In the data rows, 50 means zero.
Some points:
{47, 49, 38, 42, 69, 58, 56, 46, 36, 57, 58, 15, 61, 40, 56, 45, 63, 57, 56, 66, 40, 42, 42, 37, 54, 61, 40, 43, 54,
 51, 46, 30}
{48, 38, 42, 41, 51, 40, 57, 50, 34, 60, 47, 67, 66, 51, 61, 46, 58, 65, 62, 53, 56, 55, 41, 69, 45, 32, 36, 51, 46,
 48, 48, 40}
{42, 47, 62, 50, 60, 59, 54, 49, 60, 39, 48, 48, 48, 53, 62, 42, 44, 48, 45, 38, 25, 46, 39, 52, 46, 47, 70, 52, 65,
 53, 54, 63}
{38, 53, 59, 61, 45, 55, 50, 50, 60, 35, 66, 53, 45, 55, 65, 35, 41, 54, 45, 36, 37, 34, 43, 52, 52, 46, 65, 55, 58,
 46, 72, 51}
{58, 57, 49, 52, 37, 49, 42, 38, 67, 51, 44, 53, 45, 39, 46, 31, 40, 52, 40, 49, 62, 66, 66, 54, 28, 39, 58, 54, 46,
 56, 59, 45}
{39, 35, 49, 51, 55, 69, 54, 66, 55, 71, 42, 65, 52, 43, 56, 44, 59, 51, 56, 68, 50, 38, 47, 42, 56, 36, 45, 54, 58,
 34, 34, 33}
{40, 35, 58, 61, 48, 43, 55, 57, 46, 33, 52, 46, 26, 65, 69, 54, 42, 58, 55, 29, 43, 36, 41, 51, 44, 42, 74, 49, 53,
 43, 56, 42}
{56, 75, 60, 52, 53, 47, 59, 37, 39, 66, 42, 44, 55, 36, 53, 63, 33, 32, 40, 54, 63, 33, 67, 59, 45, 47, 50, 50, 42,
 52, 37, 63}
{51, 46, 46, 53, 28, 52, 34, 57, 55, 46, 57, 45, 36, 63, 44, 48, 52, 42, 75, 52, 42, 54, 50, 44, 50, 49, 33, 02, 66,
 41, 36, 56}
{60, 76, 48, 45, 33, 49, 50, 43, 47, 65, 56, 53, 53, 35, 43, 51, 36, 55, 49, 51, 67, 23, 56, 39, 38, 49, 67, 52, 51,
 57, 47, 54}
{41, 35, 53, 56, 64, 64, 63, 59, 53, 52, 47, 66, 56, 47, 55, 47, 42, 59, 69, 53, 62, 44, 46, 47, 49, 33, 39, 53, 59,
 44, 39, 40}
{56, 58, 37, 43, 57, 64, 46, 48, 54, 49, 35, 26, 41, 42, 52, 45, 50, 70, 56, 56, 59, 42, 37, 57, 62, 60, 48, 52, 48,
 40, 52, 38}
{39, 40, 52, 55, 67, 48, 53, 51, 53, 46, 62, 53, 33, 48, 05, 53, 46, 52, 49, 42, 43, 37, 42, 55, 47, 52, 69, 45, 59,
 53, 74, 51}
{25, 62, 58, 48, 40, 63, 33, 44, 50, 38, 47, 49, 56, 45, 35, 67, 61, 58, 48, 29, 46, 53, 66, 40, 63, 53, 47, 48, 40,
 50, 33, 45}
{43, 49, 67, 54, 58, 40, 50, 39, 49, 52, 49, 59, 58, 51, 75, 71, 54, 50, 27, 52, 50, 56, 45, 58, 55, 56, 59, 39, 62,
 52, 60, 61}
{46, 44, 43, 64, 51, 61, 66, 50, 49, 50, 48, 65, 52, 37, 55, 43, 65, 53, 64, 58, 62, 41, 48, 52, 57, 29, 27, 48, 59,
 57, 56, 34}
{53, 40, 35, 38, 36, 45, 59, 44, 66, 53, 56, 48, 44, 56, 50, 35, 51, 29, 43, 60, 50, 45, 66, 41, 47, 43, 48, 59, 42,
 49, 47, 65}
{71, 54, 46, 55, 43, 56, 34, 55, 47, 54, 45, 55, 59, 78, 38, 58, 55, 55, 39, 34, 39, 54, 59, 63, 51, 57, 29, 56, 49,
 46, 39, 60}
{54, 42, 41, 64, 40, 40, 28, 63, 35, 52, 51, 53, 48, 43, 47, 56, 42, 49, 50, 31, 44, 63, 53, 47, 53, 57, 30, 61, 40,
 48, 51, 66}
{37, 50, 53, 47, 61, 28, 45, 45, 43, 55, 52, 58, 51, 49, 74, 66, 54, 59, 31, 43, 49, 58, 59, 67, 65, 44, 59, 43, 51,
 60, 65, 74}
{58, 37, 39, 50, 43, 38, 33, 63, 44, 64, 41, 51, 56, 48, 53, 60, 60, 33, 42, 22, 36, 57, 57, 42, 57, 58, 22, 58, 39,
 51, 46, 65}
{63, 59, 50, 53, 41, 62, 63, 41, 53, 54, 49, 53, 36, 48, 45, 48, 43, 40, 44, 59, 58, 66, 54, 40, 31, 50, 56, 53, 52,
 60, 46, 48}
{54, 49, 42, 56, 40, 58, 33, 60, 36, 29, 47, 56, 52, 56, 38, 36, 37, 48, 51, 42, 51, 58, 51, 40, 44, 53, 30, 03, 48,
 38, 54, 53}
{36, 50, 54, 56, 55, 53, 49, 46, 49, 41, 51, 47, 44, 60, 64, 36, 42, 47, 35, 34, 37, 45, 34, 43, 55, 41, 69, 50, 66,
 57, 58, 43}
{58, 58, 36, 49, 77, 58, 55, 50, 49, 46, 55, 77, 50, 50, 55, 47, 60, 56, 68, 48, 58, 53, 38, 60, 43, 30, 44, 55, 47,
 32, 48, 50}
{52, 53, 27, 46, 66, 48, 51, 48, 46, 52, 46, 69, 47, 42, 56, 45, 73, 51, 56, 55, 50, 49, 40, 63, 50, 24, 41, 51, 44,
 47, 46, 40}
{52, 73, 66, 37, 60, 54, 53, 91, 55, 37, 48, 64, 57, 39, 66, 64, 43, 43, 35, 33, 57, 55, 53, 62, 65, 64, 78, 41, 59,
 58, 54, 40}
{56, 43, 34, 35, 41, 59, 49, 41, 50, 44, 74, 53, 44, 71, 48, 47, 34, 39, 36, 61, 57, 55, 63, 46, 32, 39, 54, 65, 48,
 49, 57, 43}
{42, 34, 71, 47, 65, 34, 56, 57, 48, 48, 44, 45, 33, 64, 11, 48, 54, 42, 46, 59, 48, 37, 49, 58, 63, 48, 58, 48, 59,
 41, 66, 43}
{29, 74, 52, 56, 47, 51, 31, 45, 54, 40, 55, 56, 61, 59, 30, 48, 45, 62, 52, 41, 42, 63, 53, 49, 70, 48, 48, 51, 40,
 56, 25, 56}
{43, 44, 47, 48, 56, 62, 54, 60, 48, 64, 58, 22, 54, 47, 56, 38, 53, 61, 53, 50, 53, 50, 35, 72, 49, 55, 38, 48, 35,
 57, 45, 50}
{38, 53, 64, 51, 56, 58, 54, 42, 50, 38, 47, 65, 47, 52, 67, 43, 54, 42, 53, 55, 40, 33, 45, 49, 61, 61, 63, 50, 60,
 59, 65, 68}
{74, 50, 56, 59, 48, 58, 37, 44, 45, 46, 48, 49, 54, 66, 37, 69, 60, 60, 57, 48, 40, 50, 54, 38, 69, 58, 38, 50, 43,
 63, 44, 49}
{41, 36, 34, 38, 54, 45, 58, 48, 44, 69, 54, 77, 52, 45, 57, 42, 72, 58, 60, 61, 55, 47, 46, 63, 41, 96, 27, 58, 48,
 55, 50, 47}
{34, 41, 44, 65, 55, 31, 56, 67, 53, 62, 40, 40, 65, 72, 16, 49, 61, 45, 52, 52, 36, 44, 49, 55, 39, 47, 62, 51, 64,
 53, 76, 51}
{28, 63, 66, 51, 42, 51, 41, 35, 47, 41, 56, 51, 60, 45, 35, 65, 49, 49, 38, 38, 35, 61, 57, 52, 64, 57, 35, 46, 37,
 37, 32, 35}
{52, 68, 66, 50, 55, 50, 57, 95, 59, 38, 57, 56, 60, 39, 68, 68, 49, 52, 30, 62, 42, 54, 51, 55, 63, 58, 66, 45, 60,
 63, 55, 49}
{64, 64, 59, 47, 39, 52, 61, 37, 51, 56, 48, 54, 58, 37, 48, 54, 43, 41, 39, 49, 57, 30, 57, 47, 37, 50, 70, 46, 38,
 34, 33, 51}
{68, 50, 51, 53, 40, 51, 35, 46, 52, 53, 52, 56, 59, 68, 32, 53, 53, 55, 45, 31, 48, 58, 45, 50, 67, 56, 38, 51, 49,
 50, 39, 66}
{46, 52, 68, 45, 60, 43, 53, 38, 54, 48, 49, 56, 62, 43, 70, 75, 56, 44, 48, 47, 42, 55, 46, 55, 56, 64, 65, 35, 61,
 70, 65, 44}
{51, 49, 48, 56, 58, 43, 40, 43, 53, 60, 47, 50, 47, 62, 54, 35, 34, 40, 50, 61, 62, 63, 69, 54, 33, 47, 54, 58, 31,
 67, 45, 58}
{36, 40, 58, 49, 52, 44, 60, 63, 48, 40, 34, 49, 41, 61, 13, 49, 54, 47, 47, 53, 39, 43, 37, 61, 43, 42, 59, 53, 51,
 54, 71, 59}
{53, 57, 40, 59, 64, 50, 64, 43, 63, 40, 52, 25, 54, 50, 53, 47, 58, 62, 56, 48, 72, 45, 33, 49, 62, 67, 44, 53, 52,
 40, 41, 45}
{59, 67, 45, 44, 39, 45, 65, 34, 46, 60, 40, 47, 57, 38, 51, 70, 29, 39, 45, 56, 50, 26, 54, 56, 37, 50, 57, 41, 40,
 60, 35, 47}
{57, 57, 58, 55, 41, 43, 26, 54, 43, 38, 52, 48, 56, 51, 44, 48, 55, 44, 58, 40, 44, 61, 49, 38, 43, 45, 29, 62, 55,
 36, 50, 55}
{40, 56, 70, 62, 53, 43, 52, 57, 50, 43, 51, 45, 23, 66, 67, 40, 53, 46, 46, 44, 42, 34, 33, 38, 46, 54, 58, 48, 51,
 52, 63, 32}
{54, 44, 38, 41, 38, 54, 63, 47, 50, 52, 65, 43, 44, 65, 49, 51, 39, 26, 77, 68, 49, 50, 67, 32, 54, 50, 57, 61, 32,
 47, 68, 42}
{45, 45, 33, 51, 52, 55, 64, 45, 57, 38, 48, 18, 48, 34, 53, 62, 53, 54, 56, 58, 61, 45, 43, 60, 66, 66, 38, 61, 63,
 46, 43, 34}
{43, 45, 46, 54, 57, 60, 58, 56, 52, 60, 55, 69, 44, 40, 50, 45, 52, 65, 56, 56, 62, 41, 39, 43, 57, 31, 38, 51, 52,
 41, 49, 42}
{48, 46, 40, 37, 60, 47, 42, 60, 54, 62, 56, 22, 55, 42, 61, 41, 62, 67, 50, 51, 55, 52, 33, 56, 40, 50, 41, 54, 44,
 49, 46, 64}
{64, 30, 49, 40, 46, 35, 48, 46, 54, 54, 48, 40, 50, 59, 55, 38, 58, 41, 48, 57, 60, 48, 84, 50, 35, 46, 50, 55, 41,
 64, 51, 50}
{73, 46, 54, 71, 42, 55, 27, 46, 56, 30, 51, 58, 58, 42, 34, 58, 50, 64, 44, 48, 34, 58, 42, 49, 60, 52, 54, 49, 32,
 50, 36, 53}
Along one direction, these points spread out more than along any other. Take the direction at right angles to it along which they spread out most. Go by this last direction. For each point below, how far along it does it lie, from 0 to 99? 50 is the average, and the first point above lies past it. One standard deviation of the points above along it is 16.
{55, 64, 45, 51, 35, 51, 64, 39, 48, 63, 49, 46, 48, 40, 47, 58, 51, 30, 50, 59, 66, 70, 45, 34, 50, 46, 71, 47, 49,
 56, 43, 43} 53
{45, 49, 47, 39, 56, 79, 38, 49, 53, 59, 51, 21, 54, 43, 56, 50, 56, 57, 53, 51, 65, 53, 32, 64, 47, 50, 48, 47, 43,
 35, 60, 51} 65
{53, 51, 55, 43, 29, 48, 16, 56, 38, 30, 42, 55, 47, 54, 42, 44, 48, 47, 58, 50, 51, 56, 37, 37, 48, 46, 37, 62, 57,
 46, 43, 59} 34
{51, 30, 46, 41, 65, 58, 54, 54, 60, 62, 48, 71, 62, 38, 48, 36, 32, 56, 65, 44, 56, 46, 33, 42, 60, 39, 48, 53, 56,
 46, 46, 33} 72
{59, 54, 46, 45, 56, 34, 57, 41, 72, 49, 43, 51, 46, 50, 49, 44, 41, 44, 47, 58, 56, 61, 60, 40, 28, 46, 46, 47, 33,
 59, 51, 52} 52
{61, 38, 43, 40, 37, 41, 55, 43, 49, 47, 66, 49, 47, 62, 47, 41, 44, 43, 42, 59, 62, 54, 59, 38, 43, 41, 55, 59, 33,
 45, 58, 53} 53
{60, 59, 62, 46, 43, 50, 69, 45, 46, 59, 54, 44, 44, 35, 43, 44, 41, 48, 50, 60, 57, 64, 65, 32, 44, 47, 59, 49, 60,
 49, 41, 48} 53
{49, 55, 62, 54, 49, 29, 47, 45, 54, 66, 47, 60, 43, 54, 74, 57, 56, 56, 44, 56, 34, 54, 53, 64, 63, 64, 60, 44, 62,
 47, 66, 48} 45
{47, 30, 37, 54, 43, 42, 62, 51, 47, 64, 40, 46, 51, 58, 57, 49, 55, 51, 43, 57, 59, 64, 76, 42, 32, 56, 58, 56, 26,
 49, 48, 75} 51
{66, 55, 60, 39, 33, 54, 76, 43, 48, 56, 54, 44, 37, 38, 43, 47, 45, 50, 60, 50, 49, 66, 62, 42, 42, 46, 59, 54, 53,
 61, 44, 48} 53
{54, 49, 37, 55, 61, 54, 46, 44, 39, 34, 48, 28, 56, 31, 53, 36, 56, 50, 57, 47, 66, 52, 44, 73, 60, 63, 61, 59, 59,
 40, 35, 44} 62
{43, 59, 59, 41, 56, 44, 65, 44, 40, 47, 29, 56, 49, 57, 68, 53, 50, 55, 48, 62, 26, 49, 52, 48, 61, 62, 51, 47, 68,
 54, 68, 57} 50
{49, 40, 51, 59, 46, 47, 26, 57, 50, 43, 55, 50, 47, 51, 47, 72, 44, 50, 59, 53, 40, 55, 57, 41, 36, 59, 23, 60, 60,
 45, 42, 59} 37
